128 stands for zero in the data rows.
Every row has a hidden score. How much higher is the second row's score than the first row's in each pair? 6 means about the same, 12 much higher and 0 much lower.
[125 134 123 128 113 139 113 126]
[137 122 124 131  83 169 113 123] ~ 6
[123 133 122 128 151 105 142 128]
[100 156 107 127 136 116 134 128] ~ 5
[225  33 216 129 118 136 111 129]
[ 94 163 104 126 215  47 182 139] ~ 12
[ 89 164 103 120 132 120 135 120]
[182  79 171 132 172  85 155 130] ~ 7
[ 60 197  88 123 198  58 164 136]
[112 148 113 127 166  92 149 135] ~ 4
[144 113 131 133  85 168 111 114]
[175  69 165 135  99 173 101 130] ~ 6
[145 110 137 129 156 103 143 136]
[173  89 146 136 106 147 123 123] ~ 3
[123 135 121 128 101 153 117 124]
[142 114 134 132 112 147 119 127] ~ 7
[169  91 160 129 139 117 129 133]
[121 135 121 127 181  77 159 135] ~ 10
[ 84 169 103 122  46 197  98 114]
[117 143 118 127 158  97 148 133] ~ 12
[203  55 199 127 117 141 108 135]
[ 96 160 105 124 126 127 127 130] ~ 9
[133 121 130 135 193  64 166 137]
[180  62 174 133 117 151 110 127] ~ 1
[160  93 149 133 111 151 114 122]
[ 98 160 107 127  88 169 108 120] ~ 4
[139 121 130 130 108 144 120 127]
[220  46 190 127 179  78 157 129] ~ 10
[143 118 137 129 156 102 140 133]
[ 97 160 107 127 169  90 151 136] ~ 8
[ 96 161 106 125 125 127 134 122]
[111 146 116 129 142 114 132 131] ~ 6
[184  61 168 137  83 186  91 127]
[121 140 118 127 170  85 153 135] ~ 10
[ 98 159 104 125 151 105 144 133]
[120 137 120 129 129 124 127 130] ~ 4
[155 102 143 134  92 165 106 124]
[ 78 177  95 123 255   9 199 141] ~ 12
[129 129 129 130 122 131 117 131]
[169  86 167 127 117 143 109 136] ~ 5
[ 94 162 103 122 136 116 132 123]
[118 140 118 129 110 144 123 128] ~ 4
[150 107 141 134 133 126 127 128]
[143 113 135 130  35 220  79 115] ~ 0
[197  68 175 129 176  83 156 136]
[197  69 176 129 167  91 148 137] ~ 5
[156 107 143 132 160  96 146 134]
[119 138 119 128 171  85 152 129] ~ 8
[156 101 149 132 167  90 151 130]
[167  92 158 130 145 110 135 126] ~ 4
[170  77 158 134  83 184  94 120]
[142 112 136 131 127 131 126 128] ~ 8
[161  87 155 131 127 138 121 127]
[158  90 155 133 124 140 117 130] ~ 5
[ 87 168  96 123 162  93 148 132]
[164  86 159 132 154 105 139 133] ~ 6
[161 102 146 130 200  60 168 132]
[112 144 116 126 161  97 146 132] ~ 4
[121 135 123 128 180  77 160 136]
[ 82 169  98 124 188  69 164 132] ~ 7
[ 56 197  87 120 188  73 159 137]
[164  87 169 128  93 169  82 127] ~ 0
[180  73 156 136  53 205  88 122]
[159 100 147 134  57 195  86 114] ~ 5
[ 92 164 103 124  87 167 102 114]
[117 138 121 128 104 150 107 121] ~ 7
[151 100 150 130 152 110 137 126]
[116 141 119 128 103 151 106 125] ~ 1
[168  96 148 128 139 114 137 135]
[142 110 148 127 255   0 230 131] ~ 12
[ 94 160 105 125  17 233  75 107]
[162  97 156 131 130 126 121 133] ~ 11
[148 114 135 130 162  93 148 134]
[132 125 134 128 104 157  97 132] ~ 1
[ 80 174  96 122 132 119 134 131]
[116 143 116 128 146 108 143 132] ~ 7
[148 110 144 132 138 118 125 133]
[170  92 151 132 150 106 143 130] ~ 8
[167  87 162 131 177  80 157 129]
[144 117 133 130 181  77 159 135] ~ 5
[ 75 178  97 122 121 131 129 126]
[131 127 130 133 116 139 114 130] ~ 4
[ 96 163 105 127 182  78 156 135]
[135 125 130 128 157  99 146 136] ~ 4
[186  58 172 139  80 188  92 118]
[134 122 133 130   0 255  49 108] ~ 0
[ 85 172 101 123 123 128 135 131]
[129 129 128 129 182  75 159 138] ~ 10
[149 108 133 133  81 177 110 119]
[ 89 167  99 123 106 145 113 121] ~ 6
[ 81 172  97 121 150 106 141 124]
[ 92 165 102 123 151 104 144 132] ~ 5
[103 155 107 125 149 108 139 130]
[ 85 171  96 122 132 120 127 128] ~ 5
[149 112 142 133 169  87 149 134]
[ 98 156 107 125 108 146 111 127] ~ 2
[112 144 116 127  72 187 100 119]
[ 94 160 105 124 222  41 177 136] ~ 12
[171  93 151 133 149 105 139 134]
[143 113 133 131 146 112 140 132] ~ 7
[189  72 176 131 133 123 126 134]
[110 147 112 127 133 122 129 121] ~ 8
[184  64 162 135  61 208  88 123]
[176  75 159 131  79 185  92 127] ~ 6
[ 89 165 101 123 124 129 126 128]
[ 95 159 107 127 115 135 131 122] ~ 7
[178  73 157 136  77 189  99 126]
[221  42 208 126 146 109 131 135] ~ 7
[ 77 177  94 121 156 102 144 133]
[123 133 123 129 102 151 107 120] ~ 2
[ 89 163 105 125  97 156 124 119]
[136 121 129 132 126 133 125 130] ~ 6
[122 135 119 128 108 148 119 125]
[106 154 109 124 127 126 122 122] ~ 6
[163  93 151 134  73 185  92 127]
[137 119 133 131 110 146 117 120] ~ 10
[ 81 174  99 123 126 127 131 128]
[116 140 119 130 108 145 125 124] ~ 5
[146 114 134 131 140 112 141 126]
[163  98 152 129 132 122 125 133] ~ 4
[151 105 139 130 103 158 116 129]
[131 125 128 129 102 151 112 130] ~ 5
[145 116 138 129 131 120 132 125]
[ 93 161 105 124 141 112 137 126] ~ 7
[ 95 161 104 124 133 122 132 129]
[ 74 180  90 118 136 116 133 128] ~ 6
[ 79 176  95 123 142 110 137 129]
[ 90 163 105 124 137 115 140 124] ~ 7
[ 77 177  96 122 181  76 157 138]
[ 92 164 104 123 138 116 137 129] ~ 3
[ 97 157 108 124 127 126 129 122]
[141 121 129 129 140 112 139 134] ~ 6
[187  77 169 128 142 111 134 135]
[168  89 163 129 123 137 113 137] ~ 5
[ 91 164 103 126  82 170 105 120]
[136 119 131 129 145 113 136 128] ~ 10
[ 80 173  98 122  80 172 108 115]
[103 155 110 127 132 121 132 127] ~ 8
[199  41 180 137  81 194  94 125]
[181  83 162 130 173  84 155 131] ~ 9
[ 81 172  99 123 127 129 134 121]
[ 71 183  92 121 141 115 136 130] ~ 6
[120 138 120 129 158  99 146 128]
[ 90 166  99 122 105 146 108 127] ~ 1
[ 80 175  96 123 124 127 132 129]
[141 117 135 132 139 118 133 125] ~ 7
